rotation steps, each row followed by its count of steps:
The counts run from 0 to 128.
[ 78 182 121 132 148 120 132 109 120  68 132 162 140  67 168 131 155 166
 105 146 111 136 127  96 114 103 129 127 119 138 131 176 141 100 103 160
 117 112 139  90 169 138 116  76 163 148 115 151 158 113 120 104] : 111
[ 76 143 110 160 189 123 158 135  96 126 160 170 126  79 127 134 122 106
  90  97 183 147  97  92  70 121 108 128 126 104 122 168 100 103 106 104
  94 128 140 127 139 148 112 126 111 145 119 157 155  78 124 102] : 54
[ 83 155 102 175 132 111 133 121  87  86 120 145 129  77 128 113 106 177
 139 134 132 145  99 122 115  64 153 151 174 144 115 173 123 115 138 130
 114 108 142  95 135 109 122 131 158 154  94 140 142 161  75 106] : 90
[120 175  96 148 145 122 132  99 120  88 157 179 120 106 175 115 142 170
  81 116 135 141  75 126 100 128 111 127 158 117 107 140 122  95 110 152
 123 127 171 107 125 135 142 114 139 166 127 167 149 144 100  76] : 3
[108 165 106 140 144 122 126 102 105  89 135 173 129 116 170 127 157 181
 101 119 117 134  63 115 108 114 102 129 139 116 113 145 132  82 129 164
 116 122 179  92 135 121 144 105 166 153 115 149 177 139 114  89] : 4
[109  93 122 131 150 126 133 127  83 103 166 139 142 101 130 136 113 150
  71 101 142 162  97 127  76 137 111 129 166  79 138 173 127  85 129  98
 143 134 151 122 140  91 124 158 142 147 103 145 188 106 120  96] : 66
[ 73 163 104 194 141 114 139  73 119 102 135 176 148 117 153 106 111 155
 120 111 150 176 116  86  98 110 125 119 174 129 149 164 142 105 106 124
 153 117 106 116 114 123 106 111 188 137 128 150 110 125  99 118] : 23
[103 130 148 119 132 131 121  78 108  83 141 146 160 105 163 142 131 172
  90 123 121 158  99 138 121 102 100 116 158 114 122 161 129  68 115 125
 134 149 167 114 133  99 122 119 175 114 126 171 142 111 127  83] : 125
[ 90 136 122 126 148 122 116  85 100  61 124 142 136 121 171 136 154 199
  85 111 112 129  91 129 104 124  94 136 157 110 123 160 131  90 120 151
 105 135 166  96 150 105 144 124 179 127 111 133 180 125 133 105] : 5
[ 87 139 112 167 147 105 129 119  89  86 138 129 150  81 126 104  92 179
 124 132 116 141 109 124 110  77 129 131 175 134 118 183 120 103 134  91
 154 117 160 100 124  98 117 128 139 136  99 148 137 136  82  99] : 91
[ 82 158 100 152 151 122 156 111 120  47 137 168 104  93 156 110 130 160
  98 133 153 170 115 127  93 107 137 137 166 127 130 169 112  98 100 166
 113 132 130 108 147 142 134 121 139 145 139 152 118 156  91  99] : 116
[ 88 133 131 129 177 136 165 141 131 101 144 163 144 109 101 168 144 156
 113  68 159 154  92 106 123 103 133  98 173 128 166 160 130 131  70 139
 130 107 132 120 162 106 122 156 139 123 107 167 119 125 118 104] : 101
[ 73 171  92 161 164 112 153 109 119 128 131 157 151 127 148 111 111 150
 111  84 102 173  91  68  95 112 107 106 142 116 166 154 141  94 134 121
 124  99 135  95 113 112 108 119 172 137  93 143 153 102 145 124] : 25
[ 99 142 112 145 192 121 146 147  90  92 152 122 123 100 115 140 116 179
 118  91 130 121  80 105 100  76 105 117 158 121 136 164 112 113 139 107
 101 108 179 113 143  86 122 139 131 120  77 140 158 126 125 104] : 93
[ 70 101 102 159 163 127 152  92  87  80 130 158 128  81 121 139 131 143
  87 115 169 157 117 128  71 147 129 164 182 106 120 164 125 104  97 132
 106 146 120 123 155 104 125 158 149 146 138 125 144 122 106 109] : 61
[ 91 126 104 154 152 120 157  96  85 113 151 179 137  90 117 129 140 139
 121 125 149 177  60 107  98 104 136 164 171 103 136 138 131  87 124 152
 146 145 141 113 134 108 135 147 127 180 124 139 166 145  97 104] : 63
[ 75 143 101 171 150 118 137  80  89  95 142 165 141  61 144 122 117 147
 106 141 137 139 126  96  82 127 100 156 149 127  95 161 135  90 131 122
 130 153 136 113 135 131 119  97 145 179 135 141 147  92  93  90] : 57
[ 99 143 124 119 163 120 151 119 112  58 150 154 115 113 155 114 131 177
 102 103 109 143  92 107 103  99  89 125 151 115 142 180 115  81 120 159
  89 137 171  87 137 123 136 122 140 111 121 138 183 132 141 111] : 119
[ 65 166 100 125 195 112 185 129 122  66 124 155 108 112 133 130 169 148
  93 108 159 152  92 109 106 123 118 133 127 122 140 164 114 111  85 141
  90 109 154 103 155 143 131 129 124 123 113 147 142 132 134 107] : 114
[117 103 146 161 112 138 105 125  87  93 162 172 127  78 142 164 141 159
 112 106 188 141  92 128  94 102 148 139 162 107 116 155 126 119 134 135
 140 137 114 135 171 111 138 119 173 163 102 157 161 122  87 112] : 69
[ 87 152 122 171 159 122 136 117 102 120 142 185 135 119 127 131 144 148
 130  91 180 153  69 109 144  89 129 136 145 119 159 167 124 111 117 135
 180  94 108 138 168 142 140 126 159 172  91 141 158 149 103 132] : 76
[ 86 162 163 156 145 128 110  80 106  81 133 159 161 114 168 136 127 181
 113 103 135 128 117  96 119  94  80 118 134 134 141 150 145 104 130 109
 136 123 122 135 140 101 134  85 202 115 100 146 145  99 136 134] : 18
[ 83 126 154 125 158 130 120 119  91 109 146 155 167 111 139 158 165 156
 111 103 158 130  87 115 133 111  97 130 114 104 144 160 143 110 135 124
 169 104 138 128 184  96 143 122 173 154  81 141 197 114 130 124] : 72
[ 79 144 127 142 151 122 154  96 114 130 138 193 152  90 119 124 114 105
 116 111 165 185 123 125 121 101 147 124 169 117 139 178 106  84  90 121
 142 135 102 119 150 148 122 114 144 157 126 177 112  83 100 125] : 49
[111 129 114 135 149 122 133 121 120  79 158 163 101 108 159 130 138 159
  70  85 164 145  87 141  65 116 111 106 178  99 112 161  95  90 101 135
  78 146 157 127 135 120 135 147 145 122 122 166 135 114 108  85] : 121
[121 148 155 169 140 130 121 105 124 103 148 167 124 116 154 141 119 148
  99  82 194 145  91 127  97  76 113 103 172 120 127 151 116  97 116 108
 123 130 127 159 122 122 132 116 177 114 106 185 118 114  95 103] : 15
[115 102 130 141 159 129 133 143  88 122 164 163 133 100 124 155 132 142
  85  81 164 156  71 125  80 119 122 119 155  88 144 163 112 106 133 115
 124 131 150 135 148 102 137 169 135 142  85 146 183 112 119 114] : 67
[ 62 140 115 121 192 108 182 120 122  91 122 131 133  88 117 148 150 159
 119 105 184 164 112 130  84  96 140 133 139  98 150 112 131 116 131 134
  72  97 143 116 124  98 144 128 161 135  99 134 144 116 107 128] : 34
[116  99 135 161 142 147 131 137  92 115 168 170 123  86 132 173 152 145
 112  87 177 153  69 112  91 105 137 138 160  90 132 149 120 120 136 139
 113 125 129 141 163 101 138 152 161 151  87 153 175 119 109 119] : 68
[108 122 125 160 159 126 132 133 108  78 162 145 113  75 117 154 109 182
 121  91 173 106 104 119  83  93 124 105 189 139 116 158 120 134 110 116
 110 121 144 128 147  94 129 137 141 132 107 152 109 129  88  98] : 95
[ 99 191 114 145 151 122 146 134 125 107 139 194 136  67 168 140 162 148
 112 134 138 145 105  92 128  97 137 112 115 137 137 153 137 108 100 162
 119  96 147  97 160 148 111  72 147 166 119 167 140 114 111 105] : 110
[ 97 131 110 127 164 125 141  97 118  85 125 154 132 144 139 144 160 161
  67  98 172 154  83 153  99 132 117 118 178  99 122 146 111  97  92 123
  99 121 166 121 120 111 150 164 156 115 120 176 138 122 115  79] : 7
[ 72 123 144  99 187 129 139 115 112 142 129 166 177 107 116 147 149 136
 108  79 136 149 100 120 131 112 103 101 148 107 148 165 124  80 106 126
 109 138 135 108 162 118 140 116 150 138 116 165 153  62 148 130] : 46
[101 122 149 133 139 134 137 107 119 112 153 196 145  73 135 145 120 158
 149  88 153 139  98 107 119  86 125 123 167 118 131 155 136  88 127 169
 115 149 113 104 148 127 151  81 177 174 131 155 144  87 100 149] : 43
[113 137 147 130 147 127 120 120  95 116 160 171 171  90 147 162 144 160
 100 100 156 133  87 128 137 110 111 139 136 105 133 158 142  86 141 113
 188 123 147 137 166 106 129 129 166 179  93 160 177 116 109  93] : 71
[115 122 155 155 120 123 106 103  87 109 164 173 155  74 142 155 129 160
 101 106 166 147 102 137 114 117 136 126 167 104 116 156 132  92 126 124
 181 130 139 130 163 108 131 113 164 185 109 166 160 127  84  94] : 70
[112 158  99 128 161 110 158 108 104  74 149 177 129 115 157  93 129 177
 106 124  98 155  68 108 112  96  99 136 152 121 139 171 115  57 122 154
 118 133 177  85 115 130 131 121 123 143 120 152 167 138 120  86] : 118
[124 182 148 169 141 129 127  96 127 126 155 182 140 112 152 146 121 146
 116  87 176 139  56 105 114  77 100 105 143 130 127 135 126  96 123 127
 148 111 150 149 118 123 126  96 176 146 106 188 117 115 105 101] : 16
